(in the rows, 128 means zero)
One hidden turn or mirror swaps the rows below in pairs. Which row is each named row swapped with?
sez: [137 131 125 141 101 110 122 123 122 150 111 122 147 146 126 151 137 139
 132 176 159 119]
Rafo: [107 132 140 142 143 175 110  96 124 138 118 134 123 157  91 103 125 103
 156 101 159  92]
vaso: [110 150 181 138 112 139 113 117 157 162  93 103 140 131 154 150 125 132
 159 125 157 156]
pazo: [142 133 105 127  93 136 106 100 143 149 116 118 132 141 118 123  80 106
 161 143 167 138]
bav: [135 146 119 152 128 161 120 134 140 105 156 136 144 136  95 151 116  97
 188 127 171 140]
Talut: [140 135 162  85 125 169 108 114 108 139 114 134 123 133 141 141 102 116
 140 147 111 162]
Tal: [139  90 146 108 133 151 104  91 114 114 124 116 149 107 134 155  93 108
 156 122 159 165]
bal: [124 125 141 136 138 148 120 119 112 103 142 134 199 122 144 147 122 120
 173 113 151 178]
Ridi: [116 137 151 138 122 149 126 133  94  80 174 138 155 139 123 164 133 116
 173 122 163 142]
Reb: [117 137 136 153 124 118 119 124  75 134 106 147  98 132 106 168 120 124
 156 121 137 107]
povav: [124 148 126 140 111 152 122  89  96 151 121 120 116 127 155 129  90 102
 172 138 197 138]
ralet: [138 126 119 144 111 151 105 117  96 127  95 136 165 133 113 138 132 113
  86  98 147 110]
kolor: [120 116 153 151 118 159 121 129 131 161 110 135  74 132 150 155 126 113
 143 120 121 125]
lol: [116 142 157 125 123 151 121 115 123 109 132 131 147 121 149  48 100 110
 123 119 154 162]
felal: [125 137 141 148 126 184 115 128 114 126 116 130  94 141 129  90 102 112
 152 125 195  96]
Gele: [123 152 164 195 120 124 136 162 110 110 143 119 144 137 126 127 145 142
 126 113 176 128]
kelal: [ 80 126 131 112  93 119 105 109 119 121 147 145 122 131 154 121 104 101
  99 132 151 149]
Nege: [127 125 154 150 133 138 135 158  97  96  92 144 127 129 124 133 172 153
 132 101 162 138]
Norut: [126 162 162 142 148 123 131 154  78  88 143 112 119 142 107 120 139 135
 132 105 170 137]
sukeg: [ 98 111  95 158 109 124 106 115 122 139 139 154 137 145 146 121 137 106
  98 130 157 132]
zumar: [117 123 137 137 140 147 112  89 112 120 132 130 167 120 112 113  83 127
 164 126  97 128]
Zodo: [110 133 175 152 139 115 127 170 143 117 120  98 160 132 142 127 138 155
 121 107 158 139]
Voto: [115 130 178 134 121 131 113 132 119 105 139 125  91 111 161  76 124 118
 119 134 133 165]
duba: [121 135 145 146 132 128 114 114  92 104 123 135 199 138 131  95 113 122
 161 117 153 178]
fitog: [130 135 157 151 120 162 130 121 128 121 137 137  70 136 148 173 121 112
 134 125 168 170]
Miket: [109 129 113 119 129 140 103 100 165 140 117 170 126 136 108  88 113 108
 147 140 149 134]
Duz: [117 119 135 186 106 126 104 133 117 132 141 147 154 163 141 104 149 125
 104 143 145 138]
bota: [ 97 122 170 154 136 112 122  97 101 111 110 140  73 135 146 113 130 100
 161 110 141 140]
subi: [127 133 159 143 122 173 118 133 114 135 142 133 117 129 148  67 127  95
 150 122 175 184]
Rupon: [153 145 123 166  97 165 111 101 109 130 112 123 152 102 160 125 123 111
 171 123 131 167]
defa: [124 147 134 132 129 146 116 120 143 133 113 129 122 133 146  76 124 117
 131 125 140 206]
Gubaf: [113 149 185 140 167 130 114 149 123  87 128 136 153 121 118 137 151 106
 137  92 134 149]
kofe: [103 163 186 143 135 158 116 153 134 131  98 105 139 119 164 141  93 144
 138 100 157 127]
Sesog: [144 133 152 183 123 118 130 140 125 140 127 103 147 155 119 121 118 150
 132 110 197 133]
Nirib: [146 136 154 121 126 160 116 109 124 125  97  94 134 115 135 164  82 120
 166 143 161 156]
tole: [112 140 135 135 133 115 123 128 141  78 113 147 157 101 116 126 117 113
 173  96 185 120]
bub: [111 140 121 145 134 154 109 115 116 129 109 135 110 134 136 140 121 108
 129 123 122  65]
gunap: [116 150 154 157 141 128 117 142 160 129 124 140 166 135 101 170 131 145
 165 121 147 142]
Kilid: [135 151 182 108 156 149 125 125 110 115 127 111 113 185 137 146 143 121
 124 118 146 158]
pife: [120 125 120 145 137 146 121 122 130 113 143 120 113 137 128  46 116 115
 159 121 165 137]
fav: [126 144 130 147 126 122 106 122 136 124 135 137  83 137 130  92 133  87
 126 139 173 178]
rovuz: [121 143 126 138 135 165 115 116 114 120 117 135 101 132 149  81 114 140
 130 103 126 195]
Sopev: [122 132 147 143 120 142 109 129 143 121 119 129 176 130 125 161 120 126
 152 110 114  83]
dimo: [117 128 150 173 149 131 132 157 112  98 110 144 143 135  97 126 173 130
 135  96 152 131]
Rupub: [100 157 152  97 154 152 133 114 100  96 108 161 109 125 145 138 123  97
 133  86 148 126]
filif: [131 142 146  87 151 157 136 120  94 135  89 123 119 141 117 153 110 109
 164  91 155 136]
dukek: [ 84 136 137 115 109 119 103 136 170 128 115 146 146 113 139 137 104  96
 110 119 135 129]
Pap: [127 147 124 143 119 157 103 132 185 124 161 132 123 143 143 126 109 123
 108 131 147 146]
Rirav: [113 143 101 144 131 127 105 117 107 138 143 136 125 137 159 163 145 112
 130 121 135  92]
muti: [108 124 177 135 139 173 113 119 112 133 128 132 160 130 147 165 113 117
 108 106 133  90]
dube: [126 134 160 131 132 150 120 115 139 124 128 138 160 128 166  54 113 121
 150 109 135 118]
ket: [ 92 149 172 166 140 130 123 168  97 131 122 131 145 133 129 123 148 119
 111  78 165 136]

Rafo is swapped with vaso
Nege is swapped with rovuz
gunap is swapped with Miket
fav is swapped with Gubaf
Zodo is swapped with pife
bav is swapped with dukek
Talut is swapped with Reb

